In the rows, zero is written as 128.
One turn moves every row onto another: examples first, then more rows asked
Z_316: [155 155 101 123 152 140 114 117 152  91 127 100 156 159 117 109 147 155
 147 167 156 135 152 137 137]
Z_171: [138  86 141 124  87 134 129 148 151 113  89 111 131 148 133 163  96 152
 115 106 105 132 102 124 132]
Z_443: [160 154 101 120 152 131 117 122 144 101 123 106 152 161 120 110 148 152
 146 164 160 142 155 132 130]
Z_922: [132  89 141 128  84 137 128 143 154 108  90 107 129 147 131 161  93 156
 113 111 105 129 100 127 136]
Z_184: [157  70 142 133 157 124 102 119 148 118 116 118 148 113 143 119 113 143
 143 104 133 128 153 120 131]
Z_266: [158 153 105 129 146 144 120 117 156  88 123 103 161 151 117 106 145 153
 144 171 167 135 145 135 135]
Z_561: [158  74 150 143 148 132 111 113 162 103 116 114 158 102 132 119 113 144
 133 113 144 118 139 120 131]
Z_659: [139 158 124 138 104 115 126 136 154 101 102 114 108 142 112 164 100 125
  80 135 166 149 118 113 129]
Z_355: [141  79 139 128 164 134  96 103 150 112 124 109 139 120 144 121 112 158
 141 106 116 118 146 131 133]
Z_674: [116 165 120 135 115 132 117 118 164  90 109 100 104 148 114 165 100 143
  80 139 151 134 110 124 140]
Z_832: [145 121 136 122 108 122 172 101 131 114 166 118 100 148 129 122 110 125
 152 168 146 146 139 110 130]
Z_251: [140  79 146 139 153 145 105 101 165  96 126 106 151 111 135 115 111 159
 133 114 129 109 131 132 135]
Z_925: [134 154 117 123 119 106 117 134 136 120 102 117  90 161 120 169 108 130
  91 130 147 159 131 113 127]
Z_48: [132 127 131 116 116 130 165  95 130 114 172 111  95 152 135 125 111 134
 153 167 132 139 137 120 133]
Z_770: [131  90 139 124  90 136 125 142 150 110  93 107 129 147 133 163  95 156
 115 108 101 131 102 131 134]
Z_834: [163 150 108 126 144 131 121 122 149  94 120 111 158 152 118 107 149 146
 144 171 169 142 155 133 130]
Z_605: [133  88 138 126  88 133 122 146 149 114  91 109 126 149 137 159  95 153
 118 104 100 132 106 128 134]
Z_709: [130 126 134 127 111 140 170  88 144 103 175 110 100 148 129 126 106 135
 149 173 138 134 131 122 136]
Z_100: [144 125 140 130 105 136 173  95 145 103 170 114 108 141 126 123 107 127
 149 175 149 140 130 115 135]
Z_858: [115 165 112 122 126 122 110 122 147 112 111  99  89 160 122 169 106 143
  86 128 133 144 122 124 137]

Z_48 moves to Z_709
Z_605 moves to Z_770
Z_858 moves to Z_674
And these:
Z_561 moves to Z_184
Z_443 moves to Z_316

One turn moves every row onto another: examples first, then more rows asked
Z_991: [ 85 164 123 142 102 145  85 105  61 130  86 100 115 117 123 127 122 109
 122 128]
Z_699: [102 141 107 135 115 118  88 108 114 186 123  86  69 131 111 177 139  84
 147 132]
Z_38: [119 122  97 156 131 122  89 114 121 191 138  92  89 101 122 164 153 101
 142 134]
Z_919: [ 95 153 108 127 124 126  65  98  89 116 132 105 108 118 116 137 122 139
  89 123]
Z_102: [133 106  90 170 148 130  95 123  99 143 109  50 116 134 112 178 136 112
  99 127]
Z_478: [146 156  95 195 136 159  64  87  90 168 123 102 124 140 125 134 129  84
 124 132]
Z_779: [123 162 115 179 162 125  87  78  73 185 135 104 102 153 118 137 142 106
 110 109]
Z_154: [110 127 114 154 112 140  81 106  62 151 102  85 161 109 147 142 134 105
  99 138]
Z_632: [107 151  98 173 122 133  70 102 105 145  83  51  92 160 103 139 134  95
 137 102]
Z_550: [116 120 105 171 124 127  77  89  87 173 101  59  77 159 113 162 103 130
 133  88]
Z_385: [114 110 111 161 117 133  79 108 121 200 128  85 100 119 125 180 142  88
 146 141]
Z_274: [ 93 130 121 144 139 127  52  95  87 147 133  91 152 127 126 142 147 133
  85 118]
Z_476: [131 111  93 143 118 154 128 101  62 195 109  94 111 163 103 162 142  96
 108 133]
Z_110: [122 136  86 151 119 150 121 101  62 201 113 104  87 163 101 127 148 118
 130 119]
Z_245: [ 77 132 118 161  82 161  65  86  95 170 104  92 114 171  88 149 153 135
 103 130]
Z_650: [120  89 128 186 132 146  97  91 100 151  96  65 104 125 110 173 114 118
 119 102]
Z_69: [108 134 131 121 124 153 108 104 132 141 125  75 138 148 112 179 133  95
 107 132]
Z_984: [ 97 121 128 158 113 160  79 113  49 164 104 107 122 114 134 151 105 150
 127 131]
Z_240: [122 152 132 173 135 136 115  72  82 142 123 117  79 138 113 153 112  95
 100 126]
Z_192: [124 142  79 169 151 143  82 133 100 130 100  66  91 124  90 147 138 121
 129 114]
Z_988: [ 94 112 112 153 118 165  84  85  90 168 114 101 137 120  76 157 167 136
  87 110]
Z_39: [129 146 110 188 148 172  74 121  79 160 127 112 101 157 106 168 117 114
 127 162]
Z_375: [106 123 117 151 109 141  82 105 117 192 120  94  75 121 112 182 125  91
 160 134]
Z_728: [102 136  83 145  89 139  89 100 101 140 123  91 110 145  97 148 158 136
  69 144]
Z_281: [ 94 147 113 128 101 133  67 103  41 171  97  80 127 152 137 162 107 113
 114 126]
Z_190: [108 154 117 153 115 179  70  98 137 159 118  89 133 138 111 132 131 113
 157 112]
Z_435: [113 130 130 131 132 153 115  84 123 156 141 102 105 115 111 157 112 140
 124  95]
Z_726: [123 119 109 161  99 163 136  81  76 177  98 110  96 145 104 132 135  92
 124 124]
Z_666: [133 135  79 157 108 162 114 102  78 183 100  94 119 155 104 127 158  77
 125 134]
Z_424: [102 157  97 131 137 125  83 125  44 155 116  94 123 116 129 139 137 140
 105 127]
Z_763: [107 118 114 156 113 160  36  87  89 147 126 104 144 111 126 145 107 135
 110 118]
Z_585: [129 145 119 153 146 154  91  93  70 158 116 101 108 158  99 195 110  73
 102 139]
Z_310: [123 152  89 120 130 163  81 131 120 158 143  86 112 151 107 170 116 140
 134 135]
Z_838: [103 151  76 127  99 168  65  90  84 157 106 101 108 129  63 156 140 127
 103 106]
Z_660: [130 118  89 162 120 176 129 119  74 174 109 114  97 140  93 138 144 114
 128 146]
Z_501: [105 141 106 145 126 120  94 107 124 176 124  90  82 105 111 160 158  80
 143 130]
Z_330: [ 81 155 125 118 115 147  46  92  82 127 106  95 125 138  99 159 114 105
 105 117]
Z_463: [120 113  79 152  76 156  69  72  89 176 127  97 115 135 104 158 122 145
  88 115]
Z_237: [ 85 134 123 142 109 147  36 105  81 150 124  94 119 161 122 163 104 145
 112 138]
Z_915: [115 145 113 137 118 128  84  83 124 187 145  71 125 166 141 145 130 130
 121 103]

Z_666 moves to Z_476
Z_39 moves to Z_240
And these:
Z_424 moves to Z_984
Z_192 moves to Z_650
Z_838 moves to Z_988
Z_330 moves to Z_274
Z_38 moves to Z_375
Z_190 moves to Z_69

One turn moves every row onto another: examples first, then more rows asked
Z_210: [140 138 102 147 129 146 120 110 145 127 127 101 166 137 154 139 121 151
 123 149 151 149  88 158  96 139 138 115 131 173 107 165 161 134 137 117
 153 127 124 120 128 104 130 123]
Z_35: [107 124 128 129 113 150 178 120 151 145 121 109  97 142 115 115 143 116
 127 147 109 123 136 134 105 145 132 140 170 147  96 114 111 122 112 133
 117 123 157 140 117 105 132 129]
Z_338: [145 103 119 126 147 104 136 142 108 143 144 147 153  95 112 150 126 146
 129 125  98 129 143 109 132  88 127 126 107 125 130 101 127  87 140 129
 165 122 137 113 131 145 112 126]
Z_130: [180 123  93 140 125 152 114 114 148 116 138 111 146 129 131 136 125 126
 116 132 139 127  78 165 112 135 113 114 124 162 113 157 154 121 137  94
 171 144 110 116 131 123 131 128]
Z_900: [124 147 129 137 163 131 143 143 135 138 132 138  92 106 109 112 138 119
 116 121 107 131 162 136 140 122 128 151 113 159 167 114 143 121 145 143
  90 144 129 139 118 127 117 142]
Z_661: [140 131 101 175 117 126 108 116 142 114 138 115 146 107 138 139 109 145
 109 146 143 144  97 176 111 131 123 114 114 180 138 147 175 112 139 113
 153 142 116 121 129 133 113 131]
Z_170: [131 116 116 122 122 127 130 129 142 137 141 124 170 128 142 154 154 145
 144 134  80 124 165  95 128 119 138 122 121 122 137 112 118 104 154 121
 187 131 146 116 134 126 123 126]
Z_333: [143 143 113 111 120 142 104 112 111 115 127 107 114 130 151 149 123 130
 113 123 142 157 123 182 134 143 170 112 105  84 156 143 141  97 129 148
 137 115 152 151 109 128 123 102]
Z_250: [ 96 135 159 145 119 129 141 144 127 118 122 116 135 164 106 151 127 136
 121 137 161 108 114 161 133 119 145 114 106 144 149 175 132 118 111 112
  97 133  95 112 138 131 128 130]
Z_193: [135 144 157 117 137 148 148 125 169 112 131 132 144 141  75 154 129 138
 103 146 151 105 128 166 136 132 156 125  91 122 142 151 155 126 117 118
 108 140 114 118 139 123 145 152]
Z_234: [124 102 146 154 108 135 119 147 116 124 127 124 122 132 111 120 140 118
 145  95 150 178 143 114 136 145 136 130 147 121 166 105 129 133 115 124
 137 117 123  78 118 137 130 119]
Z_472: [124 125 152 138  94 123 141 128 149 108 131 120 134 164  93 129 157 107
 124 146 143  87 108 181 138 121 132  98 130 143 124 157 134 131 138 122
 104 137 134 118 146 131 134 158]
Z_740: [142  85 130 116 117 130 140 116 142 120 149 111 128 151 141 135 152 156
 165 124 108 132 164 104 129 137 131 112 152 133 124 133 104 102 132 111
 180 117 149 122 102 119 136 127]
Z_136: [162 144 104 139 150 134  90 105 156 132 134 119 155 137 142 125 117 149
 107 143 146 131 109 159 112 127 121 123 105 170 126 161 158 119 162 113
 157 147 104 134 120 122 121 145]
Z_531: [141 110 148 147 103 125 126 132 126 141 133 142 136 120  73 125 139  96
 114 121 134 141 128 117 127 116 122 134 152 110 108  72 114 118 127 126
 154 119 150  94 136 141 113 130]
Z_835: [137 165 107 116 121 110 103 129 128 123 145 111 114 151 152 169 137 116
 110 134 143 133 126 170 124 136 149 103 119 103 124 143 107 117 137 153
 161 125 173 166 132 127 107 117]
Z_199: [157 127 113 152 141 132 123  94 149 112 148 120 133 129 120 133 109 151
 107 153 161 132  96 175 103 125 132 111 134 177  97 150 164 114 147 103
 152 126 137 136 114 112 122 135]
Z_731: [137 142  96 102 111 103 118 127 110 133 132 119 121 127 146 170 120 107
 105 144 140 160 109 180 115 136 139 104 119  90 133 136 105 113 133 145
 159 135 153 149 133 141 107 119]
Z_147: [135  81 127 128 123 129 153 136 129 114 141 117 124 123 144 125 131 160
 173 118 124 160 153 127 133 137 137 103 132 148 124 127 137 108 110 149
 147  88 162 108  98 141 141 135]
Z_897: [147 149 116 130 114 128  99 121 113 106 148 102  94 144 142 160 138 124
 116 112 146 129 121 176 136 137 155 107 121  97 141 146 122  97 124 138
 154 120 161 162 115 124 113  94]
Z_795: [ 94 132 136 157 125 131 168 132 131 130 132 119  82 113 119 115 124 123
 128 140 120 144 151 139 133 133 127 138 146 176 132 119 125 114 112 144
  88 125 147 143 116 123 111 127]
Z_746: [ 90 136 146 156 115 128 106 131 127 139 122 122 156 145 131 129 126 117
 121 141 137 165 163  76 146 123 142 129 138 130 130 105 104 128 128 128
 142 124 141 107 145 125 110 121]
Z_913: [132 119 155 128  94 114 138 117 149 123 122 113 155 124  70 148 148 140
 115 149 139 122 102 170 124 138 133 131 131 112 153 153 137 130 110 120
 117 169  98 116 148 113 131 140]
Z_523: [112 118 136 117 119 106 130 114 153 117 111 112 153 153 106 127 127 126
 110 175 143 119 112 140 145 126 140 103 123 121 123 168 130 139 114 129
 103 159 120 133 159 115 147 165]
Z_998: [144 103 141 123 148 105 140 138 111 147 142 142 143 106 117 123 132 169
 154 116 125 146 150 138 118 102 135 123 115 144 124 111 140 100 142 165
 136  92 154 113  98 143 117 140]
Z_108: [131 121 146 116 159 132 113 133 138 153 115 141 143 146 105 106 120 128
 117 124 160 166 155  97 126 125 152 135 126 104 118  96 133 139 131 151
 130 105 142 100 116 128 140 153]
Z_63: [140 128 106 118 152 139 140 149 130 155 116 128 106 117 107 119 156 107
 114 107  91 118 133 122 119 125 121 159 129 121 170 112 132 124 138 119
 123 163 103 123 131 119 135 130]
Z_697: [146 124 159 136 132 148 116 115 153 109 149 141 112 157  98 115 146 104
 126 116 145 139 177 105 159 132 139 121 144 129 128 100 117 127 151 109
 146 115 160 110 114 127 126 141]
Z_200: [116 125 101 108 136 156 160 138 148 162 103 108 121 145 128 122 149 109
 120 135  93 123 127 107 100 142 136 151 149 113 124 118 118 132 116 124
 133 147 125 125 136 103 151 130]
Z_215: [158 136 113  86 120 125 116 105 111 133 129 125 119 125 133 150 123 119
 104 136 143 161 117 197 115 136 153 115 116  80 142 132 124 101 150 146
 145 127 149 148 108 134 115 121]

Z_108 moves to Z_531
Z_897 moves to Z_333
Z_130 moves to Z_210
And these:
Z_740 moves to Z_147
Z_523 moves to Z_472
Z_200 moves to Z_35

